One vector is turned by the same rotation once a step. Each row is the vector after some number of steps, and that number follows the row.
The counts run from 0 to 846.
[ 85 126 134 153 128  69 115 134 180 138 169 136 128 126] | 354
[104 127 137 138  88 113 143 147 132 142 180 172 132  89] | 763
[103 124 121 133  96 137 152 161  89 116 128 173 141  85] | 76
[104 102 105 151 102  97 141 119 173 146 171  84 135 133] | 529
[ 52 105 121 155 118 115 127 121 134 164 152 118 139 134] | 92
[ 94  97 112 148  87 113 147 121 174 153 162  91 137 126] | 522
[ 79  91 105 154 134 114 116 129 108 153 136  73 153 144] | 483
[ 89 120 120 123  94 140 152 156  95 122 131 174 139  81] | 83
[ 83  87 112 153 123 120 122 125 141 157 148  89 144 145] | 496
[122 127 130 131 169 100  97 159  97  83 125 133 168 108] | 720
[ 80 135 120 143  94 118 152 148 134 148 159 180 114 102] | 57
[171 115  86 131 134 112 121 160  86  97 135  91 164 126] | 182
[106 139  90 135  77 106 183 128 145 141 128 151 106 123] | 252
[118 131  85 152 125  87 132 126 164 152 153  94 116 165] | 590
[104 148 134 144  86 111 137 148 132 146 170 177 117  89] | 400
[ 88 103 116 128  69 134 167 133 127 125 137 150 143  86] | 487
[ 64 116 119 157 120 103 107 131 132 176 161 127 125 134] | 72
[108 140 106 159 176  97  88 154  93 142 146 119 132 143] | 33
[139 140 113 141 165  92  97 161  81 102 139 137 159 114] | 377
[100 132  85 162 137  84 125 126 153 162 135 108 103 168] | 617
[113 107 106 130 116 144 128 157  57 104 105 121 164  98] | 465
[141 127  66 147 147 106 128 157  89 110  93 107 133 150] | 249
[ 74 122 140 145 123  87 128 128 175 143 167 144 125 121] | 717
[ 84 115 127 162 167  77  93 138 140 140 154 107 142 136] | 725
[116 123 119 130 166  96 113 152  97  90 111 133 152 110] | 700
[100 138 117 119 106  99 168 145 140  96 108 180 113  92] | 675
[114 132 125 128 124 103 150 147 109  81 106 176 137  94] | 681
[146 137  65 149 157  84 117 148 106 125 108  99 128 154] | 605
[134 129 110 134  92 127 137 175  89 115 152 165 145  82] | 782
[110 137  92 155  92 101 143 125 153 160 152 107  97 157] | 233
[154 144  80 131 140 101 131 158  90  93  99 125 132 128] | 606
[114 104 102 154 116  97 122 116 164 148 157  68 147 149] | 543
[122 133  98 156  98  85 147 124 175 161 151 119  98 156] | 596
[ 83 140 121 137  93  97 170 133 151 116 114 180 108 111] | 662
[108 130 126 122 135  96 134 156 109  75 117 169 145  85] | 701
[127 126 115 143 178  87 104 164 105  85 123 129 162 116] | 350
[144 134  71 145 155  88 116 151  90 116  99 112 126 152] | 612
[ 90 128 121 145 103  86 164 126 175 117 116 164 109 103] | 306
[ 90 130 119 129  89 124 150 162 104 131 142 177 122  84] | 63
[ 74 114 127 133  80 129 151 136 136 159 159 150 121 102] | 454
[115 127  94 159  86  96 148 124 169 165 151 119  98 145] | 226
[130 129 126 133 138 106 117 168  88  89 141 167 159  88] | 741
[131 135 115 126 108 125 128 167  79 103 158 157 148  79] | 775
[140 125 106 132 133 120 114 177  59 109 137 138 166  95] | 781
[123 145 113 137 118 111 132 171  77 107 131 183 131  82] | 42
[126 130 118 126 135  98 139 153 117  74 107 159 145  94] | 331
[140 135 118 135 148 111  98 175  78 102 138 143 160  96] | 754
[144 129 104 125 108 133 139 174  67 113 138 149 149  92] | 795
[ 82 127 123 138  73 134 152 145 123 150 154 158 124  96] | 447
[ 98 133 116 165 160  97  87 152 109 160 143 120 130 145] | 46
[123 140 128 122 118  97 148 152 129  79 132 180 141  81] | 345
[ 95 125 102 146 186  79 104 142 108 102 100 121 141 138] | 679
[170 128  88 120  73 117 164 153 116  99 143 139 141 105] | 197
[ 88  86 107 154 149 107  98 132 106 134 139  76 169 139] | 127
[ 92 104  92 147 135 123 110 137  97 160 136  81 148 148] | 833
[171 131  76 132 140  96 121 165  94  92 121  95 151 131] | 572
[140 139 100 130  68 107 174 137 140 126 146 145 117 112] | 218
[101 100 109 139 154 129  98 153  69 113 122 109 167 122] | 101
[109  96  98 142 138 117 108 138  94 124 125  72 171 139] | 504
[ 87 133 135 157 140  76 112 131 161 147 167 132 129 133] | 361
[125 138 107 145 147 113 109 173  64 115 125 153 149 115] | 41
[ 91 118 121 161 171  76  96 134 152 125 133 111 133 147] | 335
[146 139 109 141 150 101 107 170  80 105 126 156 142 107] | 21
[ 77 135 119 155 131 100 109 139 132 182 170 127 126 134] | 415
[136 132  62 144 149  95 121 149  99 130 114  87 125 160] | 235
[ 98 118 101 141 164 120 102 153  60 128 120 119 156 131] | 74
[153 138  74 122 127 109 150 163  87  95  95 137 133 116] | 250
